In the rows, 128 means zero.
The same turns and mirrors carry the whole set onto itself and the rows of a family onto each other. Which other rows belong to the same family as each row named below? List them in the order they appear above.
These 15 rows form 3 families of 5 rows each.
sipe: [139 113 155 127 113  81 106  79 136 147 119 130 160 116 132 111 145 125
 118 116 134]
pobo: [124  95 112  99 172 147 130 161 137 152 139 146  85 115 130 136 118 108
 129  78 131]
vasum: [138  91 130  96 139  93 111 116 164 172 130 145 121 110 136 102 131 101
 122  88 146]
buku: [145  96 112 117 146 105 135 112 154 187 130 138 140 106 136  98 118  94
 135  80 140]
vad: [123 143 114 127 159 160 136 153  94 112 136 125  81 132 122 164  99 141
 128 111 117]
duk: [137 163 142 147 111 108 117  98  92 113 123 106 147 127 135 145 127 155
 120 135 113]
Deg: [155 124 130 140 104  78 123  80 129 141 119 135 158 115 127  97 100 120
 133 119 138]
zub: [121 103 113 111 179 157 156 147 128 170 153 132 106 120 139 141 109 107
 127  72 130]
rumoz: [117 135 133 131 156 163 159 137  87 114 157 122 105 136 133 165  85 140
 119 108 122]
vem: [141  64 135 111 151 118 118 119 160 162 129 150 126 105 126 114 144 107
 122  85 139]
Sutus: [137 171 134 142 117 112 119 102  92 107 123 112 116 139 122 149 101 156
 121 141 121]
danu: [137 148 144 149 111 115 139  95  89  97 135 125 137 133 125 138  80 148
 123 139 127]
Tul: [146 139 144 123 104  70 105  79 136 144 119 125 141 125 130 109 121 131
 117 128 140]
zugu: [141  83 109 121 171 166 138 163 130 136 139 140  93 110 130 147 126 127
 129  86 123]
pizif: [140 144 112 144 145 161 135 150  88 106 136 113 107 124 133 166 115 156
 127 117 107]

Which other rows belong to the same family as duk? sipe, vem, zugu, pizif
Which other rows belong to the same family as vad? pobo, vasum, Sutus, Tul
Which other rows belong to the same family as rumoz? buku, Deg, zub, danu

The same turns and mirrors carry the whole set onto itself and the rows of a family onto each other. Which other rows belong to the same family as each row named below? List them in the order they appear above.
These 40 rows form 5 families of 8 rows each.
gato: [132 147 126 112 165 107 140  98 134]
sidi: [111 174 138 136 146 151 143 166 113]
gano: [ 85 171 123 143 156 133 129 121 122]
Mav: [154 103 151 117 102 119 149 118 136]
Tobe: [122 174 151 123 135 110 115 110 131]
vola: [125 124 108 155  91 151 128 114 138]
Tume: [145 130 144 133 135 117 133  84 155]
Tovuf: [124 165 145 126 170 109 157 131 134]
kav: [139 112 121 152  86 146 118 134 113]
gere: [ 99 145 124 133 125 130 104  90 140]
viza: [141 130 157 116 157  99 130 108 127]
Ter: [120 180 134 125 141 119 133 132  97]
roze: [137 100 133 135 139 168 155 156 117]
ratog: [122 127 128 137 148 150 160 181 134]
Benu: [103 180 119 132 138 110 138 145 125]
Nerum: [125 119 129 165 105 167 135 160 126]
rabaz: [143 101 141 139 115 139 170 160 117]
Tadav: [ 99 114 122 143 102 163 122 110 143]
Kag: [116 147 156 100 142 142 174 146 114]
Vut: [144  97 118 131 128 125 127 100 148]
Zira: [122 161 126 149 117 104 123  93 135]
riba: [ 86 137 110 161 139 147 130 161 121]
Pid: [151  88 142 148 126 132 133 106 129]
Rofam: [139 149 135 130 106 114 108  91 117]
manif: [128 133 168 103 125  98 146 115 132]
Fem: [ 76 160 135 146 149 112 141 139 125]
fopuz: [138 121 141 153  98 127 107 105 140]
big: [121 143 112 126 171 134 163 156 120]
gataz: [105 146 105 141 111 158 142 168 127]
Sulo: [145 143 160 103 135 114 160 108 123]
lata: [143  92 128 143 111 155 139 131 156]
Dilo: [137  92 159 145 105 115 150 116 130]
Ditum: [ 82 126 119 138 125 150 135 165 133]
toded: [121 149 117 147 121 150 144 174  95]
zefu: [100 109 111 155 109 143 104 129 140]
lir: [127 144 147 106 171 135 151 156 112]
zof: [126 108 149 146 119 158 179 147 112]
sot: [ 95 146 136 149 129 121 129  82 135]
Gug: [133  94 103 143 136 152 151 156 133]
Boda: [136 144 149 125 145 131 184 150 107]

Which other rows belong to the same family as kav? gato, Ter, Vut, Rofam, big, toded, Gug
Which other rows belong to the same family as lata? sidi, Tobe, Tume, Tovuf, ratog, Nerum, fopuz
Which other rows belong to the same family as Benu? vola, viza, roze, Zira, Pid, gataz, lir
Which other rows belong to the same family as zof? Tadav, Kag, manif, Fem, Dilo, Ditum, sot

The same turns and mirrors carry the whole set onto itself and the rows of a family onto each other. Which other rows belong to the same family as each row named below? List them in the order they appear above.
These 16 rows form 4 families of 4 rows each.
tidod: [157 149 125 135 127 138 128 153 144 128 138 170  79  76 138 126 159 131
  98 167 157 106]
fev: [175 140 117 133 131 155 157 153 149 111 127 157  92  68 144 123 131 136
 120 155 178  98]
karet: [149 113 108  72  92 164  92 140 118 125 119 112 113 115  98 102 114 106
 107  89 146 106]
giz: [163 141 152 121 127 188 150 117 134 175 173 113  76 122 102  99 118 134
 101 129 150 143]
reta: [140 135 120  77  68 141  90 124 119 131 119 104 101 106 106  90 125 141
 103  85 165 100]
nal: [193 112 143 108 123 122  95 130  68 143 137 138  97  72 142  79 123 189
  99 145 174 104]
mabal: [196 108 143 107 114 128 108 113  73 127 136 134 123  61 160  74 118 169
 103 133 161 112]
Pabof: [197  97 144  81 139 135 103 134  98 131 128 131 116  74 152  70 113 174
  90 134 148  75]
vutu: [187 157 137 110 148 185 137 131 138 147 154  98  64 138 113  96 132 123
  88 117 140 139]
mikal: [168 156 141 112 142 170 158 113 129 161 146 109  74 130 116  98 119 115
  93 104 122 124]
fopap: [192 114 136  71 117 124  97 144  74 153 134 120 112  66 162  76 118 159
 102 150 148 105]
bet: [157 124 118  90  76 166  71 132 124 158 134 118 116 122 114  95 130 130
  91  81 177 103]
loti: [164 101 101  82  71 151  98 137 124 126 136  93 106 113 103  96 133 126
  98  88 154 121]
Kibug: [180 148 124 113 133 125 128 136 142 134 155 163 100  72 132 125 154 138
 107 168 199 108]
sal: [180 150 151 122 138 147 126 128 148 109 133 168 110  74 137 120 156 133
 100 165 187 112]
Bar: [162 163 141 103 153 180 131 104 130 146 178 117  56 109 111  98 112 119
 107 122 141 126]

Which other rows belong to the same family as karet? nal, mikal, Kibug
Which other rows belong to the same family as giz? fev, Pabof, bet
Which other rows belong to the same family as reta? tidod, fopap, Bar

The same turns and mirrors carry the whole set onto itself and the rows of a family onto each other. Which other rows belong to the same family as each row named below? List them in the order they appear above.
These 18 rows form 6 families of 3 rows each.
Beset: [127 151 110 115  79 155 142  46 149 142 177 147 100 135 151 111 191  83
 118 161 106 135 125 121]
faz: [118 124 118 151  89 132 145  74 107 168  83 132 108 166 130  71 160 120
 140  99 113 126 114 100]
nivut: [104 136 136 100  61 176 154  88 163 146 155 152 120 130 141 115 203  68
 109 143 109 132 133  95]
zemuz: [118 171 124 100  70 140  73  95  84 166 114 164 110 127 145 109 205 101
  73  90  96  86 163 142]
dut: [132 149 110 105  76 161 159  86 142 127 162 161 107 135 136 153 203 105
 127 148  94 121 114 106]
zap: [123 136 110  98  58 174 149  58 147 148 147 150  92 132 162 136 182  71
 111 156  83 130 133 129]
sefor: [118 179 137  99  88 135 104 105 104 169  96 124  96 134 139  89 209 107
  69 119  81  88 165 155]
volum: [125 132 107 101  74 180 160  55 128 154 169 171  96 156 154 132 211  69
 116 143 100 114 113 110]
vepof: [116 201 123 105 108 145  98  79  97 166 112 135  88 156 133  75 208  89
  90 105  82  94 159 151]
linar: [114 184 127  70 113 133 106 106  80 156 125 138  93 132 141 108 216  97
 103 106  75  73 144 130]
pafo: [122 110 119 124 118 128 161  96  94 144  76 137 116 155 126 106 177 113
 130  79 102 123 116  95]
kala: [116  91 152 124  83 150 131  77  92 176  75 144  97 153 116 103 179 115
 122  90 130 122 132  97]
pabu: [102 181 136  99 103 162  77 112  85 176  96 141  99 136 152 110 228  78
  97 133  92 109 148 137]
Batir: [116 113 117 137  91 121 139  85  92 174  94 134 131 171 130  98 204 111
 134  82 134 126  97 103]
teve: [114  87 110 134  88 141 133  93 116 186  91 153 139 141 148  92 166 108
 123  77 109 106 141  90]
Pilu: [119 131 110 138  70 174 134  87 139 152 166 170 106 111 174 141 197  85
  95 134  93 137 133 115]
zibuz: [113 183 137 108  96 141 120 110  80 158 118 145  96 151 147  77 232  93
  62 114  87  75 138 135]
Fufo: [111 106 117 131  78 128 136  84 123 185  81 115 120 152 132 103 171 114
 147  83 112 135 121 115]

Which other rows belong to the same family as sefor? zap, Fufo
Which other rows belong to the same family as dut? linar, pafo
Which other rows belong to the same family as Batir? volum, zibuz
Which other rows belong to the same family as Beset? faz, vepof

The same turns and mirrors carry the whole set onto itself and the rows of a family onto each other. Which other rows belong to the same family as each row named below? List them in the order they appear above.
These 32 rows form 4 families of 8 rows each.
golor: [105 131  99 132 118 142 114  96 100 111 119  90 128  87 126 105 128 143
  86 153 127]
Pime: [ 90 149 118 130 138 128 109 168 172 109 113 105 134 150 117 140 119 109
 105 136 155]
mif: [131 193 122 167 151 126 132 140 139 123 107 119  91 122 128 137 108 128
 116 105 132]
sebas: [118 118  79 146 127 120 149 100 134  91 131 115 147 177 146 128 155 139
 142 118 122]
Boz: [152 149 129 130 174 107 111 150 154 117 127 140  97 149 119 159 132 110
 152 101 117]
Pimes: [159 143 109 129 135 108 151  84  99 108 141 150 134 107 135 103 151 160
 139 120 108]
benom: [119 137 110 123 115 155 134 184 146 122 109 122 127 117 139 140 108  93
  97 148 144]
gad: [121 134 115 114  97 142 134 121 111 137 105 116 125  87 146 118 107 149
  96 177 118]
Rud: [131 159 152 101 145 109 104 136 128 132 123 140 122  72 105 112 115 145
 106 150 130]
mugal: [163 109 109 102 113 116 154 103 106 126 129 154 133 117 153 124 140 156
 148 156  97]
rir: [ 86 150 117 135 112 122 117 102 131 126 104  92 134 115 129 113 115 165
  96 169 133]
sina: [135 109  71 140 138 142 140 117 117  81 142 115 139 146 140 125 162 107
 128 103 127]
kigaz: [136 137 118 122 126  88 143  78 123 117 127 140 140 140 138 114 146 182
 150 144 108]
sog: [136 133  82 164 152 135 129 112 127  97 126 103 105 164 141 149 144 115
 137  95 115]
Vun: [140 135 116 119 151  98 137 144 164 102 137 155 140 174 124 140 148 125
 160 114 127]
Kori: [135  84 115  85 146 112  91 100 115 110 141 120 136 110 118 125 154 135
 130 153 104]
busa: [129 137 142  94 118 129 117 166 141 142 109 136 122  89 129 134 102 124
 107 173 127]
Lel: [135  98 112 114 158 110  86  88 122 122 126 103 101 139 125 153 146 139
 146 139  89]
tig: [107 167 154 109 136  99 105 147 161 138 110 133 130 112 108 127 108 150
 113 162 139]
vuzan: [152 165 114 132 121 135 169 176 142 117 117 160 129 121 147 133 114 109
 122 121 138]
mul: [160 153 114 146 153 102 139  83 114 121 128 138  99 133 137 135 140 160
 153 109  96]
Fidol: [160 135 124 109 163 108 127 158 143 101 146 166 131 132 115 133 149 106
 146 102 130]
Fol: [134 184 110 155 137 138 153 150 131 101 124 136 127 108 125 112 121 115
 102 101 151]
buzuv: [112 144 105 151 134 130 110  78 106 126 107  82  95 113 133 132 122 157
 110 141 106]
Sutum: [131  82 103  92 109 134 119 112 111 126 121 116 133 114 146 134 134 136
 122 179 101]
vapu: [104  96 119  97 130 103  95  93 136 122 124 105 139 139 123 128 142 157
 132 173 112]
purud: [161 116 103 111 131 129 154 165 142 109 133 160 138 149 148 145 142  99
 149 122 121]
Kez: [106 139 120 136 155 136  82 146 146 124 109  85  93 129 115 156 113 108
 105 133 129]
sapo: [130 161 151 119 155 104  90 116 132 145 111 119  89  99 112 138 109 151
 122 148 108]
nezu: [154 111  75 131 110 140 171 119 113 104 130 139 138 144 165 131 146 122
 139 127 114]
kamor: [108 126 113 114 149 143  93 170 147 106 125 105 128 112 111 133 125  91
  92 135 147]
denu: [123 187 116 157 133 115 158 151 158 107 118 141 136 150 129 124 121 132
 125 110 150]

Which other rows belong to the same family as sina? golor, Pimes, Rud, Kori, Fidol, Fol, kamor
Which other rows belong to the same family as vuzan? benom, gad, mugal, busa, Sutum, purud, nezu

